In the data rows, 50 means zero.
Here is a table of points, one per row:
{47, 59, 41, 51, 65, 39, 77, 57, 73, 20, 40, 37, 45, 34, 35, 22, 37, 36, 49, 27, 65, 33, 53, 37, 39, 45, 52, 40, 52,
 39, 25, 29}
{52, 48, 72, 37, 67, 68, 56, 46, 41, 49, 58, 24, 36, 76, 45, 57, 56, 26, 44, 38, 54, 56, 43, 31, 46, 81, 75, 35, 66,
 47, 60, 74}
{62, 52, 59, 54, 42, 64, 55, 58, 16, 43, 69, 62, 48, 56, 70, 46, 61, 51, 58, 24, 40, 22, 54, 58, 48, 53, 57, 69, 27,
 37, 59, 61}
{50, 48, 61, 27, 45, 57, 57, 47, 61, 59, 18, 78, 55, 51, 33, 56, 51, 59, 63, 56, 38, 51, 51, 47, 64, 49, 88, 77, 31,
 45, 57, 50}
{30, 62, 48, 59, 59, 51, 58, 45, 64, 64, 54, 37, 65, 53, 89, 52, 64, 41, 60, 70, 50, 34, 57, 55, 54, 48, 66, 60, 90,
 54, 37, 52}
{51, 29, 31, 55, 43, 58, 53, 40, 54, 27, 64, 57, 46, 56, 39, 52, 47, 46, 39, 50, 75, 72, 52, 34, 75, 58, 65, 52, 65,
 59, 53, 54}
{47, 39, 43, 59, 58, 35, 50, 43, 47, 52, 30, 38, 22, 47, 56, 56, 58, 44, 76, 53, 59, 56, 76, 43, 73, 43, 55, 39, 33,
 36, 61, 72}
{47, 74, 70, 38, 48, 43, 57, 29, 60, 52, 36, 54, 43, 38, 52, 41, 47, 63, 38, 57, 71, 55, 55, 64, 54, 60, 28, 29, 44,
 53, 42, 52}
{68, 45, 70, 48, 31, 35, 52, 46, 44, 18, 58, 54, 62, 40, 53, 58, 49, 57, 68, 63, 51, 62, 22, 58, 46, 26, 42, 52, 56,
 50, 47, 35}
{84, 56, 54, 69, 39, 42, 59, 76, 32, 61, 37, 73, 45, 39, 31, 47, 33, 42, 27, 58, 48, 52, 58, 23, 34, 74, 32, 57, 71,
 63, 39, 46}
{46, 62, 35, 54, 74, 51, 16, 33, 40, 50, 73, 86, 55, 37, 41, 62, 50, 41, 44, 35, 38, 65, 60, 55, 44, 48, 49, 47, 78,
 45, 55, 54}
{48, 58, 50, 45, 48, 23, 40, 26, 32, 49, 36, 39, 52, 80, 33, 38, 64, 87, 44, 65, 42, 24, 51, 27, 38, 55, 58, 64, 57,
 54, 15, 52}
{36, 33, 70, 32, 36, 25, 64, 61, 30, 73, 67, 52, 59, 47, 35, 52, 44, 53, 41, 50, 77, 51, 49, 59, 60, 26, 56, 65, 59,
 44, 38, 42}
{38, 47, 59, 40, 32, 56, 39, 49, 42, 62, 77, 49, 36, 14, 54, 31, 43, 72, 39, 47, 42, 42, 50, 57, 53, 32, 60, 35, 43,
 42, 44, 54}
{44, 26, 64, 41, 34, 75, 64, 37, 48, 68, 48, 78, 71, 44, 62, 68, 55, 50, 34, 53, 34, 29, 41, 45, 64, 43, 40, 29, 44,
 58, 38, 47}
{33, 35, 62, 78, 37, 34, 26, 65, 66, 27, 38, 53, 69, 70, 65, 45, 47, 63, 41, 44, 47, 54, 83, 58, 56, 65, 66, 44, 49,
 36, 54, 38}
{58, 52, 49, 66, 61, 61, 41, 46, 36, 57, 43, 25, 54, 62, 61, 24, 35, 29, 45, 51, 40, 71, 54, 76, 36, 46, 42, 67, 58,
 58, 61, 47}
{23, 31, 40, 49, 53, 53, 29, 33, 47, 69, 39, 61, 63, 34, 75, 40, 59, 38, 38, 48, 56, 71, 19, 46, 34, 84, 42, 54, 37,
 53, 58, 55}
{34, 32, 55, 58, 70, 45, 64, 59, 48, 38, 37, 72, 80, 44, 30, 40, 64, 65, 47, 62, 53, 50, 43, 61, 28, 38, 54, 57, 58,
 46, 61, 74}
{43, 29, 38, 46, 89, 49, 48, 66, 71, 47, 64, 33, 36, 41, 59, 45, 64, 64, 51, 60, 34, 51, 56, 44, 44, 64, 53, 53, 72,
 62, 73, 20}
{50, 52, 37, 72, 62, 73, 33, 61, 55, 54, 34, 35, 41, 58, 46, 31, 59, 84, 36, 51, 48, 52, 23, 60, 52, 56, 51, 38, 53,
 54, 69, 36}
{60, 78, 42, 46, 48, 37, 44, 50, 63, 51, 55, 36, 45, 43, 50, 57, 73, 37, 24, 55, 36, 44, 39, 59, 62, 50, 33, 60, 39,
 63, 77, 67}
{40, 68, 52, 52, 53, 50, 57, 24, 49, 63, 75, 48, 57, 55, 26, 41, 48, 48, 82, 62, 62, 49, 80, 54, 35, 55, 44, 35, 38,
 72, 60, 34}
{30, 64, 33, 27, 51, 30, 62, 59, 45, 33, 31, 38, 67, 63, 24, 56, 12, 54, 50, 35, 37, 37, 57, 56, 48, 45, 42, 35, 41,
 78, 40, 42}
{50, 49, 29, 40, 63, 41, 43, 72, 64, 55, 62, 58, 52, 79, 55, 54, 41, 39, 74, 73, 38, 54, 41, 45, 51, 60, 42, 34, 51,
 26, 49, 47}
{74, 63, 50, 47, 75, 62, 27, 60, 45, 47, 37, 42, 77, 33, 42, 48, 29, 39, 56, 70, 86, 43, 49, 46, 71, 44, 55, 55, 43,
 44, 45, 51}
{44, 39, 62, 57, 39, 67, 29, 72, 59, 54, 44, 47, 28, 69, 51, 44, 44, 32, 52, 57, 56, 44, 41, 49, 50, 34, 28, 60, 50,
 79, 28, 52}
{55, 63, 56, 30, 60, 76, 50, 62, 58, 36, 37, 48, 50, 56, 54, 50, 83, 56, 60, 30, 63, 72, 63, 59, 55, 53, 26, 54, 70,
 25, 53, 34}
{35, 52, 52, 45, 40, 51, 57, 48, 44, 37, 46, 35, 42, 27, 25, 68, 52, 26, 56, 83, 48, 21, 60, 57, 39, 55, 39, 58, 41,
 39, 57, 35}
{72, 33, 47, 35, 72, 55, 56, 45, 45, 42, 35, 28, 67, 48, 35, 62, 54, 45, 38, 46, 28, 63, 71, 40, 40, 27, 33, 46, 44,
 62, 34, 57}
{56, 39, 37, 47, 41, 57, 44, 60, 38, 50, 36, 51, 39, 38, 75, 71, 52, 64, 57, 51, 34, 44, 41, 56, 50, 63, 46, 63, 63,
 26, 70, 78}
{44, 58, 40, 60, 66, 52, 75, 35, 62, 52, 65, 32, 49, 46, 29, 65, 27, 73, 71, 30, 59, 61, 42, 46, 36, 69, 39, 75, 35,
 48, 18, 58}
{46, 64, 49, 29, 38, 70, 60, 47, 30, 35, 57, 74, 36, 60, 62, 31, 35, 59, 31, 74, 49, 65, 59, 50, 48, 27, 65, 61, 30,
 61, 37, 67}
Along one direction, these points spread out more than along any other. Take the direction at right angles to it along which they spread out most. Go by this last direction. How far along it is each point below, from 0 to 99? 50 is the average, and the first point above lies past it. One standard deviation of the points above along it is 16.
{71, 34, 37, 51, 44, 53, 65, 33, 61, 82, 68, 58, 54, 62, 59, 47, 44, 44, 24, 61, 51, 38, 58, 58, 39, 26, 46, 35, 38,
 27, 58, 65} 33
{53, 55, 26, 79, 50, 53, 49, 78, 55, 64, 29, 66, 28, 58, 58, 53, 71, 44, 64, 31, 52, 63, 30, 55, 30, 52, 58, 42, 59,
 56, 70, 73} 57
{73, 41, 74, 52, 54, 35, 62, 37, 50, 49, 60, 61, 36, 43, 37, 34, 50, 32, 59, 46, 25, 41, 44, 88, 80, 62, 61, 55, 43,
 64, 28, 48} 40
{28, 62, 35, 67, 33, 65, 53, 52, 31, 52, 59, 34, 65, 49, 44, 41, 69, 44, 48, 47, 27, 73, 47, 20, 67, 46, 49, 38, 44,
 41, 47, 43} 50
{69, 56, 49, 40, 48, 28, 59, 17, 32, 51, 33, 44, 46, 53, 38, 38, 40, 35, 66, 27, 74, 32, 47, 22, 43, 55, 34, 45, 52,
 73, 61, 28} 62
{70, 50, 32, 45, 43, 49, 20, 62, 51, 66, 48, 47, 45, 48, 73, 81, 77, 48, 52, 31, 49, 60, 43, 63, 31, 46, 84, 48, 45,
 51, 34, 35} 46
{27, 73, 67, 60, 66, 40, 51, 50, 54, 49, 61, 66, 35, 47, 77, 85, 40, 48, 15, 55, 54, 40, 40, 37, 53, 38, 51, 58, 28,
 49, 45, 49} 35
{53, 59, 59, 37, 15, 50, 35, 50, 81, 54, 65, 50, 62, 37, 44, 44, 28, 57, 52, 42, 43, 53, 44, 32, 51, 35, 42, 63, 62,
 59, 63, 64} 39
